One turn moves each row of this set onto another row. After a few examples, where does it send each row asked below?
gof: [  4.4 -17.1   6.9 -16.2  -3.1   4.2 -22.9   2.3  16.5   6.9  -7.3   6.8
   9.9 -27.8   2.2   5.5]
deri: [-16.4   6.4   4.5 -12.3 -10.9  21.1   7.5 -19.1   0.3  -8.3   6.2  12.1
  12.4  -9.0   1.6  -1.1]
Ziz: [  8.2  -2.2   2.7 -26.5   6.3  21.6  12.4  -6.9  10.3   2.4 -20.8  -5.4
  -3.3  -7.3  -3.9  20.3]
sezi: [  0.5  18.2  -5.4  17.5  -9.4  17.6 -35.4 -11.1   7.5  -9.0  -1.7   1.7
  13.4   3.3 -13.3   9.1]
Luseb: [ -6.9  19.3  -6.5 -10.9   4.6  23.4  11.1  -0.2   3.4  12.7   6.3 -11.2
 -13.4   2.1 -16.7  26.2]
ved: [-10.2  14.2 -12.5  13.2  -5.8   0.6 -10.7  16.3   1.0  23.5  13.4   1.5
 -10.1 -17.9 -18.6  19.5]
sirir: [  3.3   8.7 -11.8  -2.1  -1.6  27.4  14.9  -6.5   9.5 -24.4 -10.1   9.9
   5.9   7.5  -9.7  11.6]
Zumu: [-15.1 -17.9 -14.8  16.5  -1.4  -2.3  -2.7  -6.6   8.9 -12.3   2.0  -0.9
   7.6 -25.7   6.2  35.8]
Basa: [ -6.6  -1.5 -24.8  17.9  -5.4  -1.3   5.5   6.9   5.7 -23.9   5.6  -0.4
   5.0 -17.2 -14.2  31.6]
Vidu: [ -1.4   1.7 -19.8  -6.6   7.6  11.3 -40.4   8.3   2.0   4.1 -10.6 -10.8
 -11.7 -10.7 -14.3  25.4]
Vek: [  7.8   1.4  -1.3   4.7  -8.9   9.8 -31.1 -14.1  11.2 -12.8 -24.5  10.4
  18.7  -6.1  -3.3   6.3]
von: [-15.6   2.8 -19.4   5.7  -4.3  19.0  21.1  11.7   4.5  -1.3 -12.8  26.6
  -1.0 -12.8 -10.4  20.8]
budu: [ -5.9   3.9 -12.6  33.1  -8.1   9.8 -22.2   2.6   3.4  12.5 -23.7  15.1
   5.5 -17.9  -8.0  23.1]
gedi: [ -5.4 -14.9 -11.2  12.8   0.4   3.0  -5.3 -15.7  11.5 -23.8   3.1  -9.6
  11.3 -15.6   6.4  31.2]
rab: [ -0.6   0.7  -4.8  -5.2   7.7  22.7  17.9   4.0   5.3  19.3 -18.7  -4.4
 -12.8 -14.5  -8.3  31.4]
lat: [ -0.9   7.7  -7.3 -10.3  -1.2   0.6 -32.7 -11.4 -11.5   8.6 -13.7 -16.5
 -10.7 -17.1  -6.9  13.4]
dak: [ -2.7  -1.3 -18.6 -14.8   5.8   8.8 -41.3   8.6   4.2   2.9 -12.3  -6.9
  -8.9 -13.9 -12.6  21.6]
foto: [-10.5   1.7  13.5  27.1   7.4  11.2   8.5 -10.2   4.7  -5.8  13.7   0.1
  -9.2 -10.5  -0.2  26.3]
mipiz: [-23.4 -16.3  -6.3  -7.3   1.2  22.4   1.6  -4.9  15.2   0.4  -7.2  22.9
   7.7 -12.5  13.0  21.8]
Katet: [ -2.1  14.2  -2.9 -18.4 -10.2   2.7 -16.2 -26.6  -3.4  11.9 -10.3  25.6
  -6.4 -11.9  -8.1  15.0]
nif: [  1.5  24.1  -9.6   8.1  -6.1  14.1 -13.7 -26.6  -6.5  17.6  -6.1  11.8
 -14.7  -3.1 -13.9  25.2]
Kava: [ -3.9  -5.6 -19.4   0.9  -7.4  -4.4   2.7   1.3   9.7 -33.7   3.5   2.2
  11.1 -16.2 -11.0  23.9]
tupiz: [-21.4  13.9  -5.5  20.4  -6.2  27.5  14.1 -10.1  -6.2   9.4   8.4   7.0
  -0.9 -10.8  -4.5  15.2]
Ruzu: [-20.5   6.9  -9.0  11.1 -15.4   3.7 -29.9   6.6   5.2   9.6  -6.2  25.7
  12.1 -20.0 -10.3  11.4]
nosir: [ -6.5   1.0  -7.4  21.4  -8.9   7.6   0.8 -10.3  -1.8 -19.9  16.0 -12.2
  12.9 -25.1  -8.6  18.2]
mur: [  6.2  11.0  -9.2  -2.4   4.8  34.1 -34.1 -13.8  13.6   3.1   2.3  15.6
  -2.2   1.6 -15.9  25.9]
sapeb: [  8.6  11.3   0.6 -20.5  -7.4   2.5 -20.3  -5.5  11.0  -7.8  12.9  -5.9
   5.6  -1.0 -12.8  -1.1]
Maza: [ -8.8   3.5   5.8  21.3   2.3   6.2  18.9  12.0   3.2  -9.4   7.0  14.6
  -8.3 -21.3 -14.3  21.3]
pinu: [  4.4   2.8  14.5   0.4   2.0   7.3  12.4  -2.5   9.8 -30.2   6.6  10.5
   1.3  -9.8 -11.8   9.1]
Loko: [-12.4   8.8  -2.1 -34.1  -0.6  12.9   9.6   2.2   6.2  10.2   1.8   2.7
  -6.6  -8.2 -11.1  17.5]
lomib: [-13.1  -6.5  -5.8   8.7 -12.6  -0.5   0.8  -5.0  -1.6 -16.8  13.9  -0.2
  15.0 -34.6  -7.4  14.2]
Nis: [ 11.5  -0.8  -4.1  28.5   6.5  22.4 -18.2   1.2  10.3  15.8   0.1 -15.9
  -3.9 -13.9  -8.0  23.6]
veg: [ -2.1  22.7 -18.2  28.7  -9.8   4.6 -20.1  -7.2   1.2   0.3 -16.0   5.4
  -0.1   4.8 -14.6  22.3]
Zuk: [ 23.3   7.9  -3.0  -8.6  -3.6  25.4 -15.2 -14.2   5.4  -4.5 -24.0  21.3
   2.5 -14.5 -18.9  10.4]
gil: [ 13.2   8.3 -12.7  -5.3  -1.0  12.4 -26.7   7.9  -8.3  -0.8 -20.1 -12.6
  -6.1 -22.5 -24.8   8.1]
Vabo: [ -9.5   8.3 -10.3  -5.8 -17.0 -11.1 -23.8  -5.9   5.9  -6.9 -21.2  23.6
  10.1  -7.5  -6.0   9.3]
gom: [-10.3  -2.8 -10.0  17.0   8.5  37.8   0.9 -14.4  13.3  -4.0  -2.4   2.3
   2.5   5.4   6.7  28.7]
mulo: [-14.0  -8.4  20.1  -2.3   2.2   0.5   4.8 -10.5   8.8 -12.4   9.7  14.1
   0.0 -18.7   4.9  14.5]
Vavu: [ -9.1   3.0 -11.8  -8.2   0.9  22.8 -30.1  -0.9  11.5  16.2  -1.0  32.9
  -3.4 -17.0 -12.5  26.4]
rona: [  8.1   6.0 -13.5  -7.1  -2.8   8.5 -25.4  12.1  -9.4   2.7 -20.8  -7.3
  -7.2 -28.3 -23.4   9.3]
bar: [ -2.3  -5.3 -13.5  -6.6  -6.2 -15.6  -2.5  14.0   8.8  15.3 -19.0  13.8
  -9.0 -21.7  -6.6  21.9]
gipup: [  1.4  -3.2   6.0  13.4  13.4  14.4   2.9  -3.6  19.2 -25.2   7.1   4.0
  -6.0   2.5  -3.5  29.4]
disim: [-12.9  -4.5   2.4 -15.8   6.6  31.7   2.9  10.6   9.2  21.0   2.0   2.1
  -1.5 -25.3  -8.6  20.5]
Bupe: [ -4.6   7.6 -10.0  -3.6  -2.0   0.4 -29.8  -8.3 -12.5  15.3 -12.9 -15.1
 -12.9 -19.9  -8.5  16.4]
vozam: [-15.8 -13.3   3.6   4.5   8.6   1.4   7.4  10.0  17.3 -11.2   2.5  23.3
  -6.7 -16.0  -0.4  30.4]
Toz: [ 12.4   9.3 -12.1  11.6  -3.5  24.9  -9.5  -0.8  -0.7  14.8 -22.7  25.6
  -7.5 -24.5 -22.9  22.5]
pozug: [  2.8   3.0   6.4 -13.7  10.2  42.0  -1.0  -2.6  12.0   7.1   4.3 -13.7
   0.9  -8.4  -9.7  18.1]
sinin: [ 24.5   8.3 -10.2   4.8   1.5   3.1  -8.3  -8.5  11.7  -7.3 -13.3 -15.8
  -7.2   9.9 -10.2  19.5]

deri goes to mipiz
disim goes to rab
Nis goes to sinin
And these:
Zumu goes to Basa
Ruzu goes to budu
mulo goes to vozam
Toz goes to nif
Bupe goes to Vidu

One turn moves each row of this set onto another row. After a few examples, where does it send each row asked below?
leb: [ -5.9  -9.4 -14.3  14.3  -6.9   4.3   0.3 -10.1  -8.8  -9.5   9.3   1.2
  17.7   9.0  -8.0  11.4 -13.5   6.0  17.9  17.7  -2.7]
Sutim: [ -8.2  -7.4  -6.3  -2.3 -11.1   4.3  -4.0   3.2 -22.0  -3.3   3.7   3.1
  21.9   5.6 -10.7   1.6 -13.6  -2.2  22.7  16.9  -3.9]
pas: [  9.4   8.7   4.6   1.8 -13.4   3.1  19.5  -7.5  12.5   8.8   7.3  14.9
  -7.2  -8.7   3.9  -9.3  24.4   6.1  23.3 -19.1  -4.9]
voli: [  6.3  12.5   8.3   2.2  -1.2  10.8   3.0  -3.6   7.5   2.4  16.4  -3.1
 -25.6  -4.3   7.6  -3.6  22.0   3.7  21.2 -21.6   0.2]
dubu: [ -1.8  -3.8   1.8   4.9   1.6   1.3   3.1  -5.9 -12.9 -16.2  -7.8   2.7
  17.3 -16.3 -12.9   6.8 -13.4   2.0  28.9   8.3  -3.7]
toge: [ 19.8   3.3 -21.1  -4.4  15.4   1.3   0.4  -3.4  -1.9   0.0  -3.1   0.3
 -22.1  -9.7   2.3 -16.1 -11.3  -2.5 -17.2  13.1  -1.2]
Vedun: [ -3.8  -5.9  21.7 -17.5  -0.8 -17.0 -23.2   1.9   1.2  -4.0   3.7  -3.4
  11.3  -5.2   4.7 -20.1   2.1  -1.1 -20.0  -7.2  17.1]
famok: [ -9.8  -3.0  21.9 -13.8   0.4 -14.3 -20.0   5.8   5.0  -4.8   2.1  -2.1
  10.8 -11.9   5.9 -16.9   3.4   2.0 -21.2  -4.5  20.5]
ganam: [ -3.5   4.7   2.9  14.2  -0.7  13.3   8.8 -12.0  17.8  -0.1  17.4  11.2
  -7.7   1.7   3.8   9.8  19.5  14.5  14.8 -18.7  -7.7]
loso: [ 15.9  22.4  16.3  16.8  -1.5  18.9   7.7  -6.4  14.8   0.9   4.5  12.9
   1.5  -6.8  -7.0  -3.0  17.2   4.5  10.7 -14.2   1.6]
sedar: [ 13.4  -2.1 -17.5  -5.6   8.9  -2.7   5.6  -0.2  -2.2  13.5  -8.5  14.2
 -17.2  -3.6  -4.5 -14.4  -4.1  -1.1 -26.4   3.7 -17.1]
zoz: [-14.6   1.3   1.8  -5.8   1.4  -6.3  -0.6   3.4  -5.7  -6.4  18.4   2.1
  13.7  -0.1 -15.0   0.9  -9.1  -6.6  30.8  17.4 -13.6]
digus: [ 23.8  -1.3  -9.6  13.9   1.2 -10.4  11.5  -9.0  -4.1   8.4 -16.3  -1.4
 -16.1  -5.6 -18.2  -7.5  -5.6  -1.4 -12.9   1.7 -15.4]
Lafiv: [  6.3   1.8 -16.5  -6.4  27.6  -2.1   6.7   1.4  -8.8  10.5  -4.5   7.2
  -5.6   1.5   6.4  -8.5  -7.8  -8.1 -15.3  20.7  -8.5]
bik: [ 12.3   3.1 -15.6  -2.9   8.8 -14.5   5.0   2.9   5.1   9.9   7.1   6.0
 -16.1   3.2 -18.0 -13.0 -11.8 -13.1 -14.2  15.1 -17.9]
bire: [-12.4 -15.1  21.5 -14.6  -7.8 -24.9 -13.0   4.0   4.4   0.5   2.8 -17.2
   0.1  -8.8  -2.2 -11.9   3.5   6.8 -11.3 -13.1  13.6]
fila: [ 22.8  -2.6 -14.9   3.5   4.2 -14.0   9.0   0.6 -12.6  -2.0  -8.0  11.8
  11.3   1.6  13.6  -2.6 -13.7   6.3 -18.2  14.6  -6.1]
buv: [  0.8   1.7 -13.9   0.5  14.8   2.5   2.9  -6.4  -2.4  12.5 -15.6  12.1
 -20.7  -4.5  -7.2  -7.5  -2.8   5.6 -25.4   9.4  -9.1]
bek: [  2.8  21.2  10.7  -0.6   4.1   5.6   3.1   5.0  21.5   5.7  25.6  17.4
 -12.5   0.7  -6.7  -5.5  15.2  -8.4  12.5 -13.2  -7.2]
sarok: [  3.5  -1.6  -8.1   2.0 -17.8   0.8  12.3  -7.1 -10.3  -1.4   2.9   4.2
  26.7  -2.0  -6.0  -8.4  -4.5   2.9  28.7  20.5  -0.6]
tolo: [-12.0 -13.4  17.6 -10.0  -8.5 -23.8 -18.8   6.0  10.6  -1.9   2.7 -15.5
  10.1  -5.6   4.1 -13.5   5.2   8.1  -6.7 -12.1  17.0]
nula: [ -3.9  -3.2  23.1  -4.0 -14.7 -17.5 -18.0   4.7   2.0   5.7   5.8 -15.8
  11.0   4.3  -4.2 -18.5   5.2   2.3 -21.2  -2.2  18.9]
Roz: [ -5.6  -9.8  13.8  -3.4 -11.2 -25.5 -21.3   6.2   5.6   3.0   0.5 -15.9
  12.4   1.4   2.4 -19.2   3.8   3.2 -18.7  -3.0  15.9]
begi: [ -7.1 -13.4  23.9 -20.1  -4.0 -22.7 -15.9  -0.4   5.2   0.5   5.2 -14.2
   3.1  -5.7   0.5 -16.8   5.0   6.1 -12.8 -14.6  10.5]
kelad: [ -1.2  -7.6  23.7 -12.3 -12.2 -18.1 -20.0   0.4   2.7   2.7   8.8 -15.9
  12.3   6.0  -3.5 -19.5   3.3   2.3 -15.5  -6.1  17.5]
rek: [-16.2  -1.4  -3.6   7.5  -8.6   7.7  -8.0  -2.6 -23.3  -1.2  -3.2   2.5
  11.8   8.3 -13.8   7.3  -9.2  -0.5  18.4  18.9   4.5]
gariv: [  1.0   9.4  11.5  -3.9  -7.4  19.1   8.9   1.3  18.2   9.1  17.1  10.4
  -6.5   0.8  -3.7  -0.6  18.4  10.2  18.4 -24.2  -0.5]
bif: [  5.2   4.8   2.9  -7.4  14.1   8.1  17.1   2.0  18.6  14.9  14.6  -0.4
 -22.8   3.6   3.3   3.4  12.9   2.5  13.2 -19.6   2.6]
madu: [ -6.8   8.6   9.2   2.3  -3.9  20.6   6.8  -4.8  17.3   9.8   8.4   5.7
 -16.6   1.8 -10.4   6.9  14.5  13.9  15.7 -19.7   8.7]
Dod: [ 22.2  -1.2 -23.4  -2.2  -1.1  -9.1  14.6  -5.1  -1.2   5.4 -11.6  20.8
  -9.5 -12.8   0.5 -18.5  -5.2  -6.1  -9.1   7.3  -4.8]
Puzu: [ 11.9  -2.9 -24.1  14.4   9.5  -2.6   2.6  -9.6   1.2   1.1  -3.0  18.3
 -17.4   0.4   2.0  -0.5  -3.6  -1.5 -22.2   2.9 -11.3]
zeki: [ -6.2   2.8   1.6   4.5  -2.0   5.2   1.6   4.0 -17.4   6.0  14.4  -6.9
  14.1  19.6  -1.7   6.9  -0.6  -8.9  30.0  13.5   5.1]
gisi: [ -3.9   3.8  -1.4   3.2  -5.0   7.7  -4.6  -6.0 -19.4  -5.3  11.3 -16.9
  15.5   3.9  -1.8  -5.2  -4.3   5.1  25.9  25.5  -3.3]
peba: [ 20.4   3.2   3.8   0.1   2.1  -4.6  19.5   0.1  15.5   2.1   5.9  12.3
 -10.5  -4.5  18.1   5.1  11.8  17.1  -0.4 -25.7  -2.8]
pinin: [ -7.1  -4.9  16.8  -7.8  -2.2 -19.4 -21.0   6.5  14.2  -0.3   1.4  -6.2
  10.0  -6.6   8.8 -19.8   8.4   5.1 -20.1  -9.2  17.6]
sur: [  7.8  -2.4   6.7   7.5 -17.3  -4.4  10.3   0.8  -9.9  -5.1  11.1  -2.7
  24.2  11.3   8.5  12.3  -0.4  13.8  26.9  -0.3   1.5]

bik goes to zoz
sarok goes to pas
And these:
famok goes to nula
Vedun goes to kelad
Puzu goes to leb
madu goes to buv
dubu goes to loso
zeki goes to bif
fila goes to sur
gariv goes to sedar
tolo goes to pinin
voli goes to toge

